Each row has a name. After each piece below comes the name of the row it's from, unless a question asks for something else. Each question is about the rows just above it.

musi: [ 21 -16 -32  13 -20]
rav: [ 23  47 -25 106 -10]
lita: [-25  23  47 -27  27]
[-25  23  47]	lita
Which row holds [-32  13]?	musi
[ 21 -16 -32  13] is in which row?	musi

Faned: [   9  -42   78  -82   37  -87   65 -104   73  -33   97  106  -33  -19
   70  -18   95   43   80   21  -43  -83   37   47   24  -56   92]
vav: [ -69   50 -106   73  -71  -44   19   67  -71   54  109  -14  -39   99
  -29   85   83  -14   62  -49   95  -40   93   31   52   93  -92]
zem: [ -68  -70 -106  -84  -71  -94  -11  -17  -95  -94 -105  -32  -31  -22
   32  -52  -85  -46    8  -38  -35  -40  -80   49 -106   26  -99]
motu: [ -68  -70  -37  -84  -49  -94  -11  -17  -95  -94 -105  -32   96  -22
   32  -52  -85  -46    8  -38  -35  -40  -80   49 -106   26  -99]
tid: [  29   21  -82   92   91   26   13  -37   29  -40 -104   61  -64    4
   75   59  104    9   39  104   10   21  -88   43  -57    7 -107]
busit: [-68 -71 -63  16  17 -93 -92 -56 101 -23 -53 -91 -28 -39 -92 -44 -35  19
  -1 -86 -52  62 -40  15  92  76  14]
tonuf: [  55  -44   -8   90   87   11   29   52  -12  -24  -47  -91  -24   21
   40   20   81   27 -108   70  -54   52   86    3  -36   63    6]
sedes: [  -5  -38  -73  -22 -102   13   99  -24   81  -35   55  -52  -32  -22
   96   32  -98  -67  -28   30  -73  -83   30   15   91   50  -23]
zonu: [   5   -4   19  -41   27  -51   19  106    8   68  -50   93  -16   26
   61  -24  100    5   90  -47   56 -105   11   48 -100   96   70]
Todi: [  20  103 -104   18  -17   69   51  103  -64    7  103  -55  -88  -82
  -15   -3  109   18  -68  -90  -63  -16  -21   94    4  -63  -32]
[-32  96 -22  32 -52]	motu
After [-32 -22], its row goes on with	[ 96  32 -98 -67 -28  30 -73 -83  30  15  91  50 -23]
The rest of the row after [15 91]:	[ 50 -23]

Dak: [-51  57  81   8  58  45  33  85  18  46  11  -6  31 -12  72  -1  63 -37
  -4 -27 -37 -30 -23  34   7 -35  32 -14]
zavas: [-69  68  17 -64  33  42  18 -23  35  -6  -5 -23   7   4  68   5   0 -36
 -30 -60 -58 -26  33  85  25 -31 -27  48]
mos: [-50  27  39 -55  55  43  33  84  19  44   6  -3  45 -19  78  -3  70 -34
   4 -24 -45 -44 -30  25   3 -33  33 -22]
dabal: [-58  65   9 -59  38  41  17 -38  37 -12  -8 -30   9   6  58  10  -4 -43
 -31 -62 -52 -32  24  96  23 -23 -22  51]
belo: [-61  66   5 -60  42  44  15 -28  32  -8  -4 -23   1   1  54   8   5 -46
 -16 -55 -45 -26  32  92  23 -30 -29  51]
simoz: [-11  21  62 -51  57  81   8  57  14  12  61  -3  33  18  58 -24  49 -29
  11 -12 -54 -32 -67  13  25 -14  19 -53]
dofup: [-75  44   0 -68  56  25  29  47  32  33 -26 -11  26 -16  78   0  40 -44
 -30 -35 -45 -36  12  73   4 -49  13  33]
kofek: [ -5  47  71 -43  41  91  -9 -10  22 -29  84 -29  34  46  31 -27   8 -25
  12 -32 -65 -33 -50  25  43   7 -18 -45]
ran: [-59  22  34 -64  63  49  36  89  16  52   2  -3  44 -15  85   0  71 -22
  -6 -16 -48 -40 -31  24   0 -36  26 -15]
[92 23] is in which row?	belo
[ 25   3 -33]	mos
Which row holds [-51  57  81   8  57]?	simoz

nozu: [-62 -70  48 -96]
Rel: [26 56 78 -8]
val: [  26   57 -100  -93]
Lipe: [-51   9 104 -66]
vurid: [-61  64 -74 -73]
peb: [-62 -71  48 -96]
zimub: [ 58   9 104 -65]
Go on from [-62 -71  48] to the end of its row.	[-96]
[-71  48]	peb
After [26 57], its row goes on with	[-100  -93]
Go on from [56 78] to the end of its row.	[-8]
The rest of the row after [58  9]:	[104 -65]
The row with [-51   9 104 -66] is	Lipe

vut: [ 16 -52  -1 -61  35]
muf: [  16  -53   -1 -103  -30]
Zun: [ 59  46  -5 -27 -13]
Go on from [ 16 -52  -1] to the end of its row.	[-61  35]
[ 16 -53  -1]	muf
The row with [-27 -13] is	Zun
Go on from [-53  -1] to the end of its row.	[-103  -30]
After [46 -5], its row goes on with	[-27 -13]

ruk: [-40  45  14  12]
tudu: [ 10 -11  12  14]
Difo: [-25  -9  80  82]
tar: [-42  56 -14  -7]
Sifut: [-43  -5 106 105]
mitam: [-36  -6  95  97]
The rest of the row after [-42  56 -14]:	[-7]
[12 14]	tudu

Vuren: [-41   7  41 -56  71  56]
supo: [  7   7  35 -48  60  47]
lof: [  7   7  34 -48  61  47]
The rest of the row after [ 7 35]:	[-48  60  47]
[  7  35 -48]	supo
After [-41   7  41 -56], its row goes on with	[71 56]
[ 7 41] is in which row?	Vuren
Go on from [  7   7  34 -48] to the end of its row.	[61 47]
After [ 34 -48  61], its row goes on with	[47]

dimop: [ 20 -22  35  10   2  13   8]
Riziv: [-22  11 -38  -6  12  -7 -11]
Gafo: [ -2 -26   9   6 -17  23  -8]
ruli: [ 7 21  7 12 32 -3  2]
ral: [ 78 -22  35  -6   3  -8   2]
Kuva: [37 27 16 -6  3 -8  2]
pimi: [ 5  3  5 -8 -7 -4 -9]
misod: [ -3  25 -15 -10   9 -13 -11]
rez: [ 79  28  65 -10   8  -1   2]
sibil: [ 79 -22  35  10   2  13   8]
Go on from [-10   8  -1] to the end of its row.	[2]
The rest of the row after [ 79 -22  35]:	[10  2 13  8]

Vobu: [ 40  14  75 -14  -8  14   9   0 -25  -4  92 -64  -3  19  14   2]
Vira: [-19 -41 -40   4 -30 -87 -56   8 -72  -4  20 -14  33  19  -4  34]
liri: [ 40  69 -40   4   2  28  53   8  -9  10  78  19  -3   5  14 -29]
botaz: [-19  50  94 -59  13  28 -13 -36  54  -4 -23 -14   9 -66  14  23]
Pibon: [ -7  14  94  -5  13  43  -2 -18  54  24 -23 -14 -15   5 -10  13]
ter: [ 17 -59  36  32 -19 -44 -35  44 -57 -17  20 -81   9  76 -10  13]
riko: [ -7  14  93  -5  13  43  -2 -18  54  24 -23 -14 -15   5 -10  13]
Nofun: [-66 -96 -21   4 -24   0 -35 -27 -41 105  -9  69  33 -38 -39  76]
[-13 -36  54  -4 -23 -14   9 -66  14  23] is in which row?	botaz
The rest of the row after [94 -5]:	[ 13  43  -2 -18  54  24 -23 -14 -15   5 -10  13]
[ -7  14  93  -5  13  43  -2 -18  54  24 -23 -14 -15   5 -10  13]	riko

tosa: [-29 -30 -16 -24  12 -25  19 -40  11  19 -40   0 -55  -5  16  45]
pata: [  6   8  32 -24 -26  35 -70 -40  12  19 -40 -23 -35 -10  58  24]
lasuf: [-44  18  32 -24 -25  35 -27 -16  12  19 -40 -24 -35  54  14  70]
[ 35 -70 -40  12  19 -40]	pata
Go on from [ 32 -24 -25  35] to the end of its row.	[-27 -16  12  19 -40 -24 -35  54  14  70]
Which row holds [-23 -35]?	pata
The rest of the row after [ 12  19 -40 -24 -35]:	[54 14 70]
[ 32 -24 -25  35 -27 -16  12  19 -40] is in which row?	lasuf
[ 19 -40  11  19 -40   0 -55  -5  16  45]	tosa
Go on from [-40  12  19 -40] to the end of its row.	[-23 -35 -10  58  24]

buti: [-46  94 -30  89]
kifor: [-45  94  89 -30]
Kizo: [-30 -51 -30  89]
After [-46  94], its row goes on with	[-30  89]
[-30 -51 -30  89]	Kizo
[-46  94 -30  89] is in which row?	buti
The row with [ 94  89 -30] is	kifor
[ 94 -30]	buti

Ges: [-21  56  11 -29 -14  -2]
tuga: [-80 -19   7 -48  13  81]
radaz: [-80 -19   7 -49 -31 -69]
zer: [-18   7 -49 -48 -30 -69]
Go on from [  7 -49 -31] to the end of its row.	[-69]
The rest of the row after [-18   7 -49 -48 -30]:	[-69]
[-48 -30]	zer
The rest of the row after [-49 -48 -30]:	[-69]
After [-80 -19   7 -49], its row goes on with	[-31 -69]
Which row holds [-19   7 -49]?	radaz
Which row holds [-19   7 -48  13  81]?	tuga

kas: [ -6  -5   2  12   8  16 -28  23 -10  25 -46   9  38  48  82   4 -35 -17
   2 110 -21 -19 -30 -54   3  37  28 -99  10  -3  68 -42 -21  10   8  73
   9 -58  22  67  63]
falu: [ 27  -9   0 -43 -19 -20  32 -15 -13 -43  44 -36 -36 -32 -50   4 -34   4
  -6 -64  19   2  21  59   6 -41 -23  96 -16 -20 -23  40  30 -20   3 -50
   8  37 -26 -66 -47]
budut: [ 28 -11   0 -45 -20 -19  31 -15 -13 -44  41 -38 -34 -28 -43   1 -31   2
  -6 -53  17  -1  18  56   7 -39 -21  89 -16 -22 -15  37  29 -21   5 -43
  10  31 -25 -62 -41]
After [-15 -13 -43], its row goes on with	[ 44 -36 -36 -32 -50   4 -34   4  -6 -64  19   2  21  59   6 -41 -23  96
 -16 -20 -23  40  30 -20   3 -50   8  37 -26 -66 -47]
Go on from [  4 -34] to the end of its row.	[  4  -6 -64  19   2  21  59   6 -41 -23  96 -16 -20 -23  40  30 -20   3
 -50   8  37 -26 -66 -47]

nog: [ 76 -46 -17 -26  24 -58  -8  32 -21  64  47  20 -65  29  27   7 -24 -12
  14   3 -52 -38 -38 -12  10   5  -4  27  12 -20 -77  49   1 -27 -51  42
  45 -46  -4  -3   9 -19  -1 -62  -8   7   1  -1  31]
Sibe: [ -44  -19  -44    8   25    8   41    5  -83  -12   22  -26  -46  -27
   38   35  -56   12   41   11  -74   53  -21   60   -9  -54    5   62
   22   21   42  -13   24  -68   37   20  -65   21  -28  -53  -14 -103
   -1   -7  -40  -26  -61  -11   45]
gades: [-15 -19  15  17  57  31   5  -6  28  10   2 -34 -17 -32  54  29  82 -25
 -33  26  31 -65  38  -6  -9  60  46  11  68 -23  44 -25 -19  27  28 -56
   2 -54 -55  -7  12 -11  -3  -4  11 -11 -88  20 -19]
sodef: [  6  14 -31  60 -10   8  53  24  -9  41 -11  32 -42  42  39 -11 -83  86
  36 -19   5  57 -11 -14  37 -57 -35 -29 -75   2 -43  -5  28 -25 -53  49
 -36  56  71 -12  -5  10 -60 -30 -23  14  58  -5  35]
zusov: [ 23  -3  38  -4  46 -13  54 -96   9  18  36  -9 -67  -8  25  30 -96  60
  34 -22 -16  42 -24 -29  39 -47 -36 -25 -75  -1 -80  19  34 -29 -79  62
  -7  38  79  -9 -12  15 -48 -35 -15  21  64 -14  37]
mozor: [-14  -7  66  35  -7 -30  15  22 -21  33 -40   1 -71   5  23  24  36  90
   2  -4  34  89  20  64 -15 -40 -30  10 -16  28  85  -5  28 -26  63  -9
 -63  61 -28  17  25  -5 -33  58  -8 -17  11  11 -17]
ledet: [-38  42  15  53  51  22   6  40  36 -23  22  34 -28  41  47 -17 -18 -19
 -18   0 -21 -12   4 -33  13  32   5  10   3  -4 -61  24   9  -5 -63  12
  27 -29  21  -2 -21   3 -13  -3  17  -2 -15   0   3]
pitar: [  0  65  12  57  54  11 -24  -2  -6   3  24 -31 -32 -32  46  33  11 -14
  -2   2  50 -10  29 -12  -1   0  23 -42  -7  -1  60 -43  24  30  42 -43
 -33  26  13  -3   8 -19  -1  -7 -39 -26  18  23  -8]
pubaf: [ 14 -26  20  -7  92  43 -35   7   2  44  11 -18 -58 -19  31  34 -65  11
   5  -4 -47  36  -4 -12  19  -6  -5  26 -12  11 -53  16  25 -38 -63  32
 -11   1  32 -23 -32 -32 -26 -17  27   4 -16  -3  27]
zivo: [ 76 -46 -17 -26  24 -58  -8  32 -21  64  47  20 -65  29  27   7 -24 -12
  14   3 -52 -38 -38 -12  10   5  -4  27  12 -20 -77  49   1 -27 -51  42
  45 -46  -4 -10 -12 -19  -1 -38  31  39 -25 -27  23]
gab: [-12  19  -6  -5  26 -12  11 -53  15  29 -82  11 -70  18  24  16   9  -9
 -48  -2  50  26  65 -42  11  46  19 -29 -11  17  15 -36  16  35 -28 -45
 -23  17  41  -1 -44  35 -24  42 -22 -58   9  41 -27]
Go on from [-10 -12 -19  -1] to the end of its row.	[-38  31  39 -25 -27  23]
[-12  19  -6  -5  26 -12  11 -53  16]	pubaf
Go on from [ -1  -7 -39 -26] to the end of its row.	[18 23 -8]
The rest of the row after [ -5  28 -25]:	[-53  49 -36  56  71 -12  -5  10 -60 -30 -23  14  58  -5  35]
Go on from [ -9 -12] to the end of its row.	[ 15 -48 -35 -15  21  64 -14  37]

nen: [ -3  -3 -94 -13  43 -33 -54 -24 -25]
fori: [ 88  14  35 -13 -29 -41 -44 -33  48]
nim: [-34 -54  45 -13 -33 -41 -43  65  48]
kolol: [ -3  -3 -94 -13  43 -33 -54  45 -25]
[-33 -54  45]	kolol
After [-41 -43], its row goes on with	[65 48]
[-33 -54 -24]	nen

Viki: [  7  26 -17 -11  -4  99 -16  -9 -15  -7 -26  37  23  -9]
zif: [-14  47  -7 -20  45 -23 -35 -17 -24 -10  12  47  30  29]
fim: [ 38 -52  -9  30 -23  33  77  42  23   9 -28 -27 -32 -35]
seg: [ -8 -32  31  14 -16 -51  10   6  21   8  27 -35 -27   4]
duko: [ -3 -41  27  25 -22 -50  24  15  23  11  14 -36 -32  -5]
After [-20  45 -23 -35 -17], its row goes on with	[-24 -10  12  47  30  29]
The row with [ 27  25 -22 -50  24] is	duko

